Each row of T is roughly a mix of the hidden directions of one of 3 groups.
T:
[[ 27   0  -1 -17  31 -78  -1   6   5  38]
 [-21 -49  -6  39   8  17   2 -59 -34   7]
 [ 21  -6 -58 -13 -24 -58 -26  26  -5  10]
 [ 21  35 -20  25 -39 -44  -1  54  -4 -21]
 [  8  39  32  18   0 -59  46   4  26  18]
 [-31   4 -22  36 -48  64   7   6  10  -7]
 [-31  32 -25 -33 -27 -62   9  33   4  -7]
 [-22  -1  39  49  -6  62   6 -15   0  31]
 [ 33  35  37  17 -29  48 -30  36  12  10]
 [-42  37  43  -2  13 -37 -24  31  25  28]
 [-20 -23 -14  17 -68 -25  36  -6 -19 -34]
 [ 16  15   1  50 -28  53  27  33  -5 -32]
 [ 11  -5 -35  26  69 -24  10 -24  -9 -37]
 [ 32  39 -45 -19 -12 -46  -5  20 -20 -38]
 [ 47   2  37 -30 -45 -51   0  -3  17  -4]
 [  8 -22  -3 -72  10  22 -39 -33 -12  23]
 [ 21 -12  58 -20 -14  21 -63   1  19  13]
 [-16 -34  11  20 -18  63   6  11 -29 -48]
 [  8   1 -46 -52   4 -59   4  30  15   0]
 [  0 -38 -14  59 -60  -5   7  10  -5 -25]
 [ 16 -41 -16  34 -20  36  40 -39 -26 -26]
 [-15   2 -28   3  -8 -77 -48   9   7   3]
 [ 26   7 -22 -51 -41  -6 -51  32 -16  11]
 [ 14   3   3  64  25  26 -13   0 -28 -54]
 [ 51  18 -10 -33 -38 -14 -48  33 -13   5]
 [-28 -19 -29 -21 -35  49 -32  -7 -36 -35]
 [ 43  37 -30 -33  -8 -55  -1  12 -18 -28]
 [ 13  19  27  -7  63 -30 -14  25  25  43]
 [ -5   0  20 -46  37  47 -14  23   3  51]
 [ 22 -14   7 -42 -15  19 -55  40 -42  -9]
 [  3 -63  25 -11  -8 -26   0 -34 -45 -30]
 [  1  28 -17 -28 -43 -62 -22  24  10  29]
 [ -2 -42  13 -41 -49  -1 -51   0 -18 -25]
 [  9   7   0 -68 -18 -21 -24  41  -6  41]
 [ -8  -4 -54 -32  45 -31 -33  31 -19  -5]
 [ 31  18  43 -25  22 -24 -19  28  16  57]
 [  0 -36 -53 -15 -51  16 -17   8 -23 -37]
 [  7  -5   8 -49  -7 -64 -30  17  10  39]
 [-30  35  52  -5  -4  62  16 -11  19 -12]
 [ 35 -19  41  -1 -36  57 -24  17   7  26]
 [ 56 -12  14 -21 -33  21 -58  12  25   1]
 [ 19  27 -17 -23 -21 -40 -60  33 -28 -11]
 [ 34   4 -43 -18 -24 -39 -45  43 -13   1]
 [  2  -7 -20 -50  19 -40  43 -30 -38 -21]
 [ 25  32 -19 -23  60  49  -4  -7  14  25]
 [  2  41  51  -6 -25  19  20  52  31 -11]
 [-20 -39  -1  32  17  -7  56 -46  18  27]
 [ 21  54   3  30  30 -32  12  56   8   4]
 [  8  -1 -24 -29 -72 -27 -26  31  10 -20]
 [ 20 -24 -26  25 -25  11 -40  33 -47 -41]
 [-10  40  31 -20  53  -9  46 -29   2  24]
 [-11 -35  24 -50 -20 -28 -28   9  16  52]
 [  0  29 -46   6  28 -64   1  11  -2 -39]
 [ -8 -13 -25 -48 -12 -44  -6 -23   9  60]
 [ 52  24  13  26 -21  20 -47  48  -6   1]
 [-44 -36 -26  14 -18 -66  -5  -7  18 -20]
 [ 13 -17 -49 -11  26 -17 -41  39  18 -46]
 [ 16  31  -1 -56  -8 -48 -23  22  17  39]
 [ 40  11 -33 -40 -16 -17 -31  56  -3 -22]
 [-10 -40  37  14 -11  75  12  -1 -18  -8]
 [-40  -2  63  10 -20  44  12 -33  -9  14]
 [  9  37  43   2   7  33 -38  15  45  37]
 [ -8 -41 -40 -35  -1 -58 -16  -3 -36   1]
 [-25  14 -48  -2 -39 -65  17   9  17  -7]
 [  6  19  30  39  70   3  36 -11  19   2]
 [-28  -6  44 -14  25  -9  30 -49   2  51]
 [ 24  36   6  56   8 -21   8  33  46  28]
 [-40 -39 -20  16 -11 -32  13 -58   4 -32]
 [ 49 -42 -13 -28 -10 -33 -50  13 -12 -19]
 [  8 -35  33 -10 -23  73 -16  20 -22  -1]
 [ 52   0 -30  11  17  -7  -3   7   8 -73]
 [-34 -27   2  14  13  45  53 -45  23   3]
 [  6  44  -6   2 -47 -45 -27  48   0 -14]
 [  6 -26 -52  -6 -41  -5 -24   1  -7 -61]
 [ 12  -7 -29 -59 -38 -10 -40  17  -2  40]
 [-25 -23 -25  13 -41  60  12 -21 -19 -36]
 [ 60 -20  24  19  56  21  11  19  14  18]
 [-11   4 -37 -51   4 -72  -2  -1   6  15]
 [  6  -5  -7  12 -25  89   3  12  18 -13]
 [ 28   8  50  14 -35   3 -46  22  43  19]
 [ 25 -17  39  -7  15 -14  -6 -79   5  17]
 [-24 -30  43  32  35  24  39 -31  26  13]
 [ 27  -5 -13 -35 -67  24  26  13 -24 -30]
 [ -9   0  12 -40 -25 -30 -27  48   5  55]
 [ -9  27  12 -60 -26  19 -34 -15  12  49]
 [ 26  61 -40   8   9   1 -49 -20  19  11]
 [-30 -23  -6  30  27  53  33 -38 -31  -7]
 [ 20  38 -41   8 -12 -42 -35  36  -8 -37]
 [ 16  42   7 -35  21 -60   9  35  30   5]
 [-13  30  -5 -22  -6 -71 -18  46  17   9]
 [ -2  -4  56  12   8  59  12 -14   4  49]
 [ 14  26  -8  55  28  -8  65  -9  14  15]
 [  1 -47 -43  -8  -7  39   8 -28 -42 -34]
 [ -2 -11  14  53  25  37  43 -34   9 -35]
 [-17 -38  -4  -3 -55  13  31 -34 -33 -37]
 [ 27  41 -19 -30  66   1  -8  12  19  28]
 [ -7 -34  -2  69 -53  21  -1   7   2 -16]
 [ 12  -1  -4 -42 -31 -45  -8  64   9  16]
 [ -3  43  51 -47   9 -42  13  -7  17  21]
 [ 10  29  49  -3  31 -13 -15  -1   7  69]]
One row of each group comes first, with its name. Which group is each row after those in?
[-15  28 -30 -66  43  15  21 -19 -19   2] -> (102)
[-30 -37 -37 -60 -31 -10 -14 -25 -15 -10] -> (100)
[ 30 -10 -49  37  12 -42 -12  26 -19 -40] -> (85)

[ 12  44  18   7  38 -40  56 -10  16  23] -> (102)
[ 21 -24  25  33 -43 -40 -43  33  20  -3] -> (102)
[-23  21 -27  21  39  33  15 -38   6 -55] -> (85)
[ -2 -18  57  61 -42  -9   6  -4  16   2] -> (102)
[-11  16  36  49  17  31  12 -56  12  26] -> (85)
[ 32  40  53 -14   9  27 -12  -7  42  34] -> (102)
[-21  -9 -23  38  29 -29  57 -37  27  -3] -> (85)
[-17 -17  28 -49  12 -17 -23 -22   5  65] -> (100)
[ 32 -33 -13  -3  63  -5  -7 -39  -6  40] -> (85)
